The rows below fall into families. The same turns and mirrors carry the whole set onto itself and the rows of a family onto each other. For each named row, which other rows are in its family? Write them in the order they are listed.
These 32 rows form 4 families of 8 rows each.
Sunuv: [-34 -15  13  23   5  21 -14 -34 -11 -16   7  -4  -7  27 -32  -3  -1]
biri: [ 23  -2   1  -7 -33 -18   0  31  -3 -14 -11  17  41  -9  -2  18  20]
ligil: [-35 -17   9  22   4  20 -10 -32  -8 -20   7  -3  -9  30 -32  -4   6]
biso: [-22 -15   4  16   1  26  -9 -44 -18   0  -4  -2 -18  24 -32  -1  -2]
duvo: [-37 -37  12  17  -3   2  -4 -33 -17 -11   0 -16 -10  29 -25  -1 -12]
zofi: [-22 -26   6  20  -9  24   5 -33  -6 -13   4 -15  -5  42 -38  -2  -8]
meboz: [ 23   1   5   5 -49 -17  -3  26  -3  22  -4  14  35  11   4  29  15]
Dezi: [-25 -26  -2  16   7  10  -3 -33  -8 -30   4 -16 -15  21 -32  -3   3]
zes: [ 25   8   9   5 -38 -27  -6  20   6  10 -10  15  41  -1  -6  27  16]
bipoz: [-37 -14   1  18  -3  12   7 -33 -25  -7   1  -8 -18  25 -32  -6  12]
Gono: [ 28  -3   7  -5 -30 -22 -13  22   3   0 -15  20  41  -9   0  25  11]
Rik: [ 19   5  -4 -10 -46 -19   6  29   5   8 -14   7  32  -2   6  15  15]
vem: [ 33  12  -4   9 -38  -5  -1  35   1  -1  -2   9  27   7   8  25   9]
lifa: [-22 -10  11  32   1   6  -5 -42 -10  -5   8 -19 -10  24 -39   1  -9]
sira: [ 24   8   4   9 -35 -15  -5  37 -13   0  -2   7  29  -4  16  23   1]
revoz: [ 22   3   1 -11 -43 -16  -2  26   2  11 -15   8  34  -8   9  17   7]
libiz: [ 18  -1  -1   7 -35 -31  -9  34  -1   2  -6  10  20   0  19  29  12]
Tas: [ 22 -12  -4 -11 -40  -8  -3  35 -11  -4  -8  15  31   2  12  22  18]
bilot: [-39 -15  10  25   3  14  -7 -33 -10 -16   8  -4 -10  31 -32  -2   6]
Refa: [-29 -24  -2  10   2  23  -1 -35 -18 -14  -5  -3 -20  24 -30  -6   9]
fil: [ 18   5   0  -8 -46 -21   0  26   5  14 -14   7  33  -5   8  17  11]
kuvog: [-15 -23   4  20   8  15 -14 -43  -4 -16   2 -13 -13  20 -34   2  -9]
luz: [-37 -15  15  27   3  14 -13 -37 -12 -13   8  -4  -8  27 -31  -1   1]
fef: [ 16  -1  -2  -1 -48 -14   8  36 -12   6   0  11  33  10   5  21  23]
nazu: [-32  -8   9  23  -4  14   1 -41 -24   7  -1  -7 -16  24 -35  -2   0]
rodob: [ 20   9   4   3 -39 -26   7  30  -1  -3  -5  13  42   1  -8  21  23]
puli: [ 27   2  -8   6 -38 -20  -5  32  13   1  -6  11  19  11  10  30  16]
Kifi: [ 27 -11   3  -7 -40 -11 -15  24  -5  14 -11  19  32   3  11  28  10]
Luzim: [ 22   3  -4 -12 -44 -12   3  29   3   6 -14   7  34  -5   8  14  11]
Tikig: [-32 -15   5  27   1   0   6 -32 -15 -19  11 -23 -12  23 -37  -2   4]
Lop: [-31 -35   4  17  -5   7  -1 -37  -1 -10   1 -11 -13  42 -32   4  -3]
nuzaz: [-29 -28  14  20  -5  18   4 -30 -23 -16   5 -18  -1  28 -31  -5 -17]

The rest of the family of puli: duvo, zofi, vem, sira, libiz, Lop, nuzaz
The rest of the family of Tikig: meboz, Dezi, lifa, Tas, kuvog, fef, Kifi
The rest of the family of rodob: biri, biso, zes, bipoz, Gono, Refa, nazu

The rows below fall into families. The same turns and mirrors carry the whole set onto itself and the rows of a family onto each other. For each named row, which other rows are in its family? Write them in the order they are listed.
These 30 rows form 10 families of 3 rows each.
Tisan: [ -8   3 -28   6  -3  32   0  22  -7  -5  32 -10 -23   6 -26   5   7  21
   0  -9  -2  17]
Pufaf: [ -9 -44   6   5  -2 -30 -23  10 -24  45  -1 -31   4   2 -18  48  23  -3
   1  -1  18  -4]
rado: [-32   4  26   3  16 -26 -28  -8  22   4  22 -23  16   7  15 -11 -12   0
  27  41  25 -20]
pak: [-18   2  -9  10 -13  18   5  28  -5 -19  18 -12 -38  -1 -28  16  -3   1
 -10  -8   6  24]
madid: [-19  -5  -9  -7 -11  37 -10  29   5 -27  24 -22 -29  10 -27   6  -6  -1
   4 -14  14  18]
para: [-11   6 -23  -6 -20  33  -1  30   0 -21  20 -18  -9  -6 -15  27 -13   6
   3 -11   2  15]
bovo: [-47  24  24  -4  -2 -18  -4  -7   9  12   7 -17  19  13   4  -7  -9  -2
  34  40  11 -15]
fuza: [-42   5  15 -15  10 -14  -8  -1  16  -2  21 -25   6   2  33  -4  -8  -2
  19  38  26 -33]
did: [  6 -34  18  30  -8 -18 -37 -13 -33  16  13 -44  15  -4   6  36  38  -2
   6   6  20   3]
gulud: [  2 -16  10  12   1  -7 -48 -23 -23  43   3 -43  17  13   2  41  20   6
 -12   1  16   7]
gote: [-39  19  21  -9  17 -24  -9  -8  19  -1  23 -40  10   9  14  -3  -8  -8
  26  41  15 -21]
Sav: [ -2 -46  14  23  -1 -18 -26 -14 -14  34   8 -37  26   3 -20  36  29   8
   5 -13  24  -7]
Bufe: [  7 -22  28  17  -3 -14 -26 -30 -24  27  10 -23  -2  24  -4  44  28 -24
   7  -9   3   3]
dede: [-19   9 -14   2  -2  21 -11  23 -14 -21  33 -12 -31   8   1  19 -25  -9
 -25  -7  -2  12]
lupi: [-23  -1  -3   2  -8  28   0  29  -8 -11  24  -9 -26   7 -23  28 -25   2
 -11  -6  19  27]
tafov: [-39  14  26   4  12 -13 -13  -5   2  -2  -3 -35   5   6  15 -12   1   8
  27  38  19 -35]
Zogis: [-17  -3 -18 -12 -16  14   4  22   9 -16  24 -19 -29  -1 -33  33  -1  -6
  -7 -15  -5  16]
makim: [ -5 -39  11  13   0 -20 -33 -17 -35  29  11 -46  16  -1 -18  40  13  17
  -5 -15  13  17]
domeb: [ -4 -44   7  14  -2 -17 -40 -11 -31  27  14 -41  24   5   1  41  33   6
   0 -11  20   3]
tizut: [-16  -1 -13   3 -10  15   1  31 -14 -17  26 -30 -34   4 -44  23   3 -11
  -4  10   7  21]
zana: [ -8 -40  24  15   9 -26 -39 -27 -34  17  11 -30   6   4  -8  41  33   6
   1  -5  15   5]
liri: [-43  21  25  -5  15 -15 -24 -13  19 -10  24 -45  10   4  15 -17  -3   9
  24  26  10 -18]
mem: [  2 -44  28  13   3  -4 -26 -14 -29  24  16 -49  17  12 -10  51  22   1
  -8  -8  13   7]
zal: [  6  -6 -26 -31 -12  16 -15  34  11 -14  22 -21 -17   8 -13  24  -2   2
   1   7   2  26]
Gapi: [-49  22  -1   0  13 -20  -9   7   9 -11  20 -45  17  16  25  -1  -3 -21
  21  34  20 -14]
lelu: [-48  -4   9  -6  10 -18   5   3  -7  -3  -6 -32   4  13  31 -21   7   4
  15  30   1 -21]
pumek: [-19  13  15  -2  -1 -38 -19 -17  14 -13  30 -36   2   5  14  -9  14  11
  42  25   7 -26]
ziter: [-36   4  28  -1  24 -24  -3 -10  18  -2  -1 -39  17  -2  17 -13  -1  -6
  28  35  21 -13]
Kan: [-24  12  -3  -1  -9  27   6  32   8  -8  30 -17 -31   8 -24  13  -6   2
 -10 -22  10   5]
Poz: [  3 -32   9  19  18 -10 -37 -22 -27  31   6 -37  15  13 -22  53  20  -5
   8  -9   6   5]

The rest of the family of gote: pak, domeb
The rest of the family of mem: madid, ziter
The rest of the family of liri: Sav, lupi
The rest of the family of rado: makim, Kan
The rest of the family of Bufe: zal, lelu
The rest of the family of Pufaf: dede, pumek

The rows below fall into families. The same turns and mirrors carry the whole set onto itself and the rows of a family onto each other. For each named row, which other rows are in its family? Write them in the order they are listed.
These 30 rows form 5 families of 6 rows each.
vev: [  5 -32 -33  -1   6  24 -21  34]
tud: [ 23 -46 -34   0  -4  11 -32  12]
Sis: [-10   1  14  16  19 -11 -44  -6]
piti: [ 29  12   5 -20 -13  -6  -3   8]
tur: [ 20  11  14  -9 -23   2  -2   5]
Fuve: [ -9   6  15  16   5 -17 -37  -8]
mogor: [  5 -26 -46 -16   6  22 -27  14]
Kife: [  9 -31 -37  -7  -9  21 -17  32]
kiz: [-19  -1  -6  18  28   0 -30 -14]
sepak: [ 43 -12  -5 -14 -18  -8 -13  -6]
Gosiz: [-17  -8  10  19  16 -10 -43  -3]
Lenet: [ 35 -12   2   2 -17  -8   6  -8]
led: [ 16   1 -11 -29 -21   1  -3  -5]
girov: [ 13 -30 -32 -10  -7  28 -32  32]
Soke: [  4 -25 -31   8  14  29 -36  32]
foruz: [ 34   7 -13 -20 -18   3  -4  17]
fus: [ 13 -13  -1  29  27 -10 -37 -14]
Lutor: [-18   2   1  17  19  -5 -23 -18]
Zut: [ 30   3  -1 -23 -26   7 -11  13]
tav: [ 24  18   7  -8 -14  -8  -1   1]
Bupu: [-10   0   4  25  24   5 -44   2]
niled: [-13   2  20  24   7  -4 -32  -5]
zipuz: [ 25 -38 -35  15  17  16 -24  14]
dag: [ -4 -31 -34  15  12  19 -30  28]
nuzir: [  0 -24 -45  -7  17  24 -30  13]
Pel: [ 12   6  -1 -21 -20  -3   3 -11]
subib: [ 28   8   1 -18 -16   1   3  11]
Dis: [-13  -7  -3  21  20  -5 -51   1]
Mozu: [  2 -21   9  30   8 -15 -28 -18]
lirut: [  0 -37 -33   0   4  22 -29  31]

The rest of the family of Zut: tur, girov, Soke, Bupu, niled
The rest of the family of sepak: tud, Lenet, fus, zipuz, Mozu
The rest of the family of Pel: mogor, kiz, led, Lutor, nuzir

